[[-1.82  2.87 -1.39]
 [ 1.89 -2.25  2.09]
 [-0.30  3.65 -0.69]
 [-1.26  4.43 -1.32]
 [-1.39  1.30 -0.31]
 [ 1.51  0.78  0.41]
 [ 1.64 -0.17  0.41]
 [-2.08  0.74 -0.44]
 [-1.67 -0.33 -1.12]
 [ 1.42 -0.13  0.59]
 [ 1.73 -0.87  1.20]
 [-1.06  0.81 -0.70]]
->
[[ 2.87 -1.39 -1.82]
 [-2.25  2.09  1.89]
 [ 3.65 -0.69 -0.30]
 [ 4.43 -1.32 -1.26]
 [ 1.30 -0.31 -1.39]
 [ 0.78  0.41  1.51]
 [-0.17  0.41  1.64]
 [ 0.74 -0.44 -2.08]
 [-0.33 -1.12 -1.67]
 [-0.13  0.59  1.42]
 [-0.87  1.20  1.73]
 [ 0.81 -0.70 -1.06]]

[[-4.15 -1.47]
 [ 0.00 -1.47]
 [ 0.67  1.18]
 [-2.34  1.87]
 [-2.19 -0.46]
 [ 0.00  0.00]
 [-1.62  0.25]
 [ 1.62  0.00]
 [ 0.31 -3.25]
 [-0.21 -0.98]]
->
[[-1.47 -4.15]
 [-1.47  0.00]
 [ 1.18  0.67]
 [ 1.87 -2.34]
 [-0.46 -2.19]
 [ 0.00  0.00]
 [ 0.25 -1.62]
 [ 0.00  1.62]
 [-3.25  0.31]
 [-0.98 -0.21]]

[[ 0.50  1.78 -1.04 -1.82  2.30]
 [-0.45  0.54  0.44  0.55 -4.34]
 [-1.44  0.32 -0.21  0.45  2.93]
 [ 0.05  2.62 -0.68 -1.41 -1.99]
 [ 1.23  2.00 -0.91 -2.11 -0.52]]
->
[[ 1.78 -1.04 -1.82  2.30  0.50]
 [ 0.54  0.44  0.55 -4.34 -0.45]
 [ 0.32 -0.21  0.45  2.93 -1.44]
 [ 2.62 -0.68 -1.41 -1.99  0.05]
 [ 2.00 -0.91 -2.11 -0.52  1.23]]

[[ 0.82  0.49  1.45  1.89  1.07 -2.11]
 [ 1.43  0.44 -1.32  0.73  2.20 -0.90]
 [ 2.10 -2.21 -1.56 -1.74  1.42  1.12]
 [-1.30  0.09 -0.46 -1.61  0.12 -0.12]
 [ 0.39  0.49  1.01  0.87  2.04  1.44]
 [ 2.06  0.20  1.68 -0.27 -0.57 -1.84]
 [ 2.14 -1.39  4.38  0.36  0.48  0.67]
 [ 4.92 -1.41 -0.40 -0.42  1.06  0.22]]
->
[[ 0.49  1.45  1.89  1.07 -2.11  0.82]
 [ 0.44 -1.32  0.73  2.20 -0.90  1.43]
 [-2.21 -1.56 -1.74  1.42  1.12  2.10]
 [ 0.09 -0.46 -1.61  0.12 -0.12 -1.30]
 [ 0.49  1.01  0.87  2.04  1.44  0.39]
 [ 0.20  1.68 -0.27 -0.57 -1.84  2.06]
 [-1.39  4.38  0.36  0.48  0.67  2.14]
 [-1.41 -0.40 -0.42  1.06  0.22  4.92]]

[[ 2.71  2.86 -1.01]
 [-3.72 -0.28  3.92]
 [-5.15  3.15 -3.03]
 [ 2.18  2.32  5.70]
 [-1.87 -5.60 -1.86]
 [-0.69 -3.18  3.61]
 [-0.95 -1.74  0.72]
 [ 4.25 -3.53 -0.38]]
->
[[ 2.86 -1.01  2.71]
 [-0.28  3.92 -3.72]
 [ 3.15 -3.03 -5.15]
 [ 2.32  5.70  2.18]
 [-5.60 -1.86 -1.87]
 [-3.18  3.61 -0.69]
 [-1.74  0.72 -0.95]
 [-3.53 -0.38  4.25]]

[[ 1.77  1.77  1.63 -2.37  2.25 -1.56 -2.08  1.11]
 [ 1.13  1.13  3.33 -2.18 -0.65  0.57  1.22  2.19]
 [-0.61 -0.61 -0.53  0.10 -0.25  1.17 -4.54  1.29]
 [-4.11 -4.11 -0.01 -0.50 -2.02 -0.74  0.14  1.56]
 [ 2.92  2.92 -1.01 -2.00  2.87 -0.12 -0.70  1.52]
 [-0.47 -0.47 -0.30 -2.01 -1.37  0.56  1.75  3.80]
 [ 0.45  0.45  1.68  2.32 -1.16 -1.13  1.13 -3.49]
 [-2.78 -2.78 -0.31 -1.64  0.47  0.23 -2.87  2.31]
 [-0.58 -0.58 -1.43 -1.93  0.68  1.94  2.50  2.73]]
->
[[ 1.77  1.63 -2.37  2.25 -1.56 -2.08  1.11  1.77]
 [ 1.13  3.33 -2.18 -0.65  0.57  1.22  2.19  1.13]
 [-0.61 -0.53  0.10 -0.25  1.17 -4.54  1.29 -0.61]
 [-4.11 -0.01 -0.50 -2.02 -0.74  0.14  1.56 -4.11]
 [ 2.92 -1.01 -2.00  2.87 -0.12 -0.70  1.52  2.92]
 [-0.47 -0.30 -2.01 -1.37  0.56  1.75  3.80 -0.47]
 [ 0.45  1.68  2.32 -1.16 -1.13  1.13 -3.49  0.45]
 [-2.78 -0.31 -1.64  0.47  0.23 -2.87  2.31 -2.78]
 [-0.58 -1.43 -1.93  0.68  1.94  2.50  2.73 -0.58]]
---
[[-0.05  0.61  0.49 -1.60 -2.50]
 [-1.37  0.14 -0.40  0.62 -0.01]
 [ 2.15 -1.30  0.36  0.91  2.14]
 [-0.82  0.83 -0.86  0.42 -5.05]]
->
[[-1.37  0.14 -0.40]
 [ 2.15 -1.30  0.36]]

[[-2.50 -3.56 -0.07  0.14]
 [ 0.89 -3.88  0.16  3.80]
 [ 5.28 -1.75  0.02  0.23]]
->
[[ 0.89 -3.88  0.16]
 [ 5.28 -1.75  0.02]]

[[ 0.15  3.53 -2.05  0.05  3.10]
 [ 0.57  3.89 -1.61  0.10  2.85]
 [-2.09  0.91 -4.09 -0.26  3.73]
 [-2.81 -0.24 -4.56 -0.38  3.69]
 [-3.29 -1.88 -4.30 -0.43  2.81]]
->
[[ 0.57  3.89 -1.61]
 [-2.09  0.91 -4.09]]

[[ 3.66  0.17  1.69  4.99]
 [ 2.63 -0.30  0.77  1.71]
 [-3.09 -1.53 -0.50 -1.49]
 [-5.02 -0.85  0.23 -4.07]]
->
[[ 2.63 -0.30  0.77]
 [-3.09 -1.53 -0.50]]

[[-1.86 -4.35 -3.05 -3.92]
 [-3.65 -0.17 -3.94 -3.71]
 [-1.99 -0.15 -0.75 -2.12]
 [ 0.20  1.82  3.78  0.30]]
->
[[-3.65 -0.17 -3.94]
 [-1.99 -0.15 -0.75]]

[[ 4.27  3.05  3.23  3.85 -1.46]
 [-1.73 -1.04 -1.50 -1.74  2.91]
 [-0.65  1.28  1.09 -0.16  2.41]
 [-0.70  0.15 -0.50 -0.37 -0.95]]
->
[[-1.73 -1.04 -1.50]
 [-0.65  1.28  1.09]]

[[ 4.05  2.09 -1.76 -3.15]
 [-2.69 -1.36 -0.08  2.27]
 [-1.84  0.03 -1.34  2.14]
 [ 0.84  1.43 -0.64 -0.55]
 [ 5.00  2.44 -2.61 -2.59]]
->
[[-2.69 -1.36 -0.08]
 [-1.84  0.03 -1.34]]
---
[[-0.31  4.81]
 [ 0.04 -1.42]
 [ 1.00 -1.26]
 [-3.03  4.49]]
->
[-0.31 -1.42]

[[ 3.05 -4.05  4.60 -3.34]
 [ 0.66 -1.10 -3.08  1.89]
 [-4.64 -2.11  0.73 -1.55]
 [-4.76 -0.81  2.62 -3.20]]
->
[ 3.05 -1.10  0.73 -3.20]

[[ 1.00  1.91 -4.72  2.86  0.25]
 [ 0.73  1.48 -0.10  0.20  0.28]]
->
[1.00 1.48]

[[-1.43  1.60 -4.13  4.09  0.81]
 [ 3.23 -4.80 -0.88 -1.98 -2.95]]
->
[-1.43 -4.80]

[[-0.23 -0.80]
 [-5.05  4.23]]
->
[-0.23  4.23]

[[-0.73 -0.71  1.06 -0.03]
 [-3.52  3.51 -0.07 -0.08]
 [-2.06 -2.99 -3.33 -4.28]
 [ 1.59 -1.76  0.79  1.44]
 [-0.36 -0.65 -1.05 -0.33]]
->
[-0.73  3.51 -3.33  1.44]

[[ 5.52  1.18 -0.61  2.09]
 [-2.32  1.18 -0.25 -0.79]]
->
[5.52 1.18]
